Look-ups in named tables: a row name and a column name give one cell, copied from the table.

fivopog.csv
,sim,musuna,tem,tofi,zegipu,relin,kosapi
ridogar,3,-318,-384,-160,332,-372,36
lis,-352,-262,-283,-618,320,-287,4
getoz,109,29,-69,-648,-654,126,-22
sar,-317,-523,-459,19,-752,-405,-312
zos,-338,-511,-633,568,-15,-568,196

relin of ridogar = -372
tofi of lis = -618
zegipu of lis = 320
sim of zos = -338
musuna of zos = -511
musuna of sar = -523
tofi of ridogar = -160
relin of getoz = 126
sim of ridogar = 3
relin of sar = -405
tofi of sar = 19
kosapi of getoz = -22
sim of getoz = 109
kosapi of sar = -312
tem of sar = -459
kosapi of lis = 4
musuna of ridogar = -318
sim of sar = -317

Table mitibeg
	suz	zaz	vubom	lat	sudu
nofosaz	37	66	32	38	36
kebur	62	69	14	16	37
zav	34	60	29	20	42
kuvuda	21	32	46	72	67
sif	31	66	56	21	0
ner	80	67	38	38	39
papip	76	29	49	87	52
mamiruk	15	58	52	68	57
fas	45	63	38	31	50
safenad	17	39	71	41	34
ridam	75	30	69	20	23

zaz of safenad is 39
suz of ner is 80
vubom of safenad is 71
zaz of zav is 60
lat of safenad is 41
sudu of kebur is 37
sudu of fas is 50
lat of kebur is 16
lat of papip is 87
zaz of fas is 63
vubom of mamiruk is 52
suz of zav is 34
vubom of ner is 38

vokuve:
|  | fefu | mudora |
|---|---|---|
| tar | 19 | 199 |
| toteli | 11 | 186 |
| bokudu | 28 | 178 |
| giz | 30 | 214 |

mudora of giz is 214
mudora of tar is 199
fefu of tar is 19
fefu of giz is 30
fefu of bokudu is 28
fefu of toteli is 11
mudora of bokudu is 178
mudora of toteli is 186

kar =
	mino	teb	kos	laz	pidan	vuv	nad
mitudob	4072	6874	3031	5328	1567	2187	5486
vez	1392	3254	1541	6355	6174	7743	3213
dufis	1054	2645	988	6356	6249	7427	3905

dufis, laz: 6356
vez, vuv: 7743
dufis, teb: 2645
mitudob, laz: 5328
vez, laz: 6355
dufis, pidan: 6249
mitudob, nad: 5486
mitudob, mino: 4072
dufis, kos: 988
mitudob, kos: 3031
dufis, nad: 3905

Table lufafo
,zafili,nomomab,gat,fab,riz
pizekoz,-1122,-947,-1960,-3651,-2575
ginap,-8644,4306,2228,-4870,-4812
pil,-1595,-3463,-3176,-2161,-2385
feni,-4615,-6833,-2025,-1128,-1362
vememel,-3079,-5348,-1712,-868,-2005
luse,1903,-3410,-4985,-1145,-2440
balamob,457,-3757,-2336,-1462,-1969
gugobal,-8285,-1842,1171,-2930,-3881
gezoz,-4452,-3751,-1871,-2864,-1567
pipuz,4919,-2211,-5634,-1021,-1016
kun,7479,-6115,-8059,17,1872
ziz,-316,866,-2387,-2621,-3231
dubofi,3099,-4403,-4166,-1545,-1222

balamob, fab => -1462
gugobal, nomomab => -1842
vememel, riz => -2005
balamob, zafili => 457
luse, nomomab => -3410
vememel, fab => -868
feni, zafili => -4615
gezoz, zafili => -4452
pil, gat => -3176
dubofi, nomomab => -4403
ziz, fab => -2621
luse, zafili => 1903
ginap, fab => -4870
pipuz, nomomab => -2211
gugobal, riz => -3881
vememel, zafili => -3079
dubofi, riz => -1222

Table zofefo
         gesede  fuz  tekidov  tek  nir  zibiza  fivavos
zudaget     113  131      213  129  121     107      112
bik         140  126      124  153  214     246      211
zunetu      145  142      157  104  174     173      183
gitige      175  124       61  185  236     217      189
tib         106  145      199  107  160     127      145
pimare       68  129      225  108  134     158      151
neb         127  169       56  206  177     205      164
tikisif     147  139      152  106  177     183      188

What is the nir of pimare in zofefo? 134
What is the fuz of tib in zofefo? 145
What is the fivavos of bik in zofefo? 211
What is the gesede of gitige in zofefo? 175
What is the nir of neb in zofefo? 177
What is the nir of bik in zofefo? 214
What is the gesede of tib in zofefo? 106
What is the zibiza of pimare in zofefo? 158
What is the zibiza of zunetu in zofefo? 173
What is the zibiza of neb in zofefo? 205

vil:
|  | dula | sanidan | pes | baden | dotibil | les | zir | faf | miguvis | likema |
|---|---|---|---|---|---|---|---|---|---|---|
| vivugo | 154 | 78 | 92 | 134 | 81 | 92 | 225 | 101 | 80 | 123 |
| riru | 43 | 134 | 79 | 79 | 92 | 105 | 73 | 165 | 151 | 142 |
| kugan | 147 | 99 | 143 | 140 | 132 | 106 | 114 | 82 | 80 | 67 |
| nuzabas | 112 | 107 | 144 | 144 | 88 | 137 | 69 | 155 | 31 | 61 |

What is the baden of vivugo in vil?
134
What is the les of vivugo in vil?
92
What is the dotibil of kugan in vil?
132
What is the faf of kugan in vil?
82
What is the likema of riru in vil?
142
What is the les of kugan in vil?
106
What is the baden of nuzabas in vil?
144
What is the dotibil of vivugo in vil?
81
What is the dotibil of riru in vil?
92
What is the dula of vivugo in vil?
154
What is the pes of kugan in vil?
143
What is the dula of riru in vil?
43
What is the faf of riru in vil?
165
What is the sanidan of nuzabas in vil?
107
What is the les of nuzabas in vil?
137
What is the faf of vivugo in vil?
101

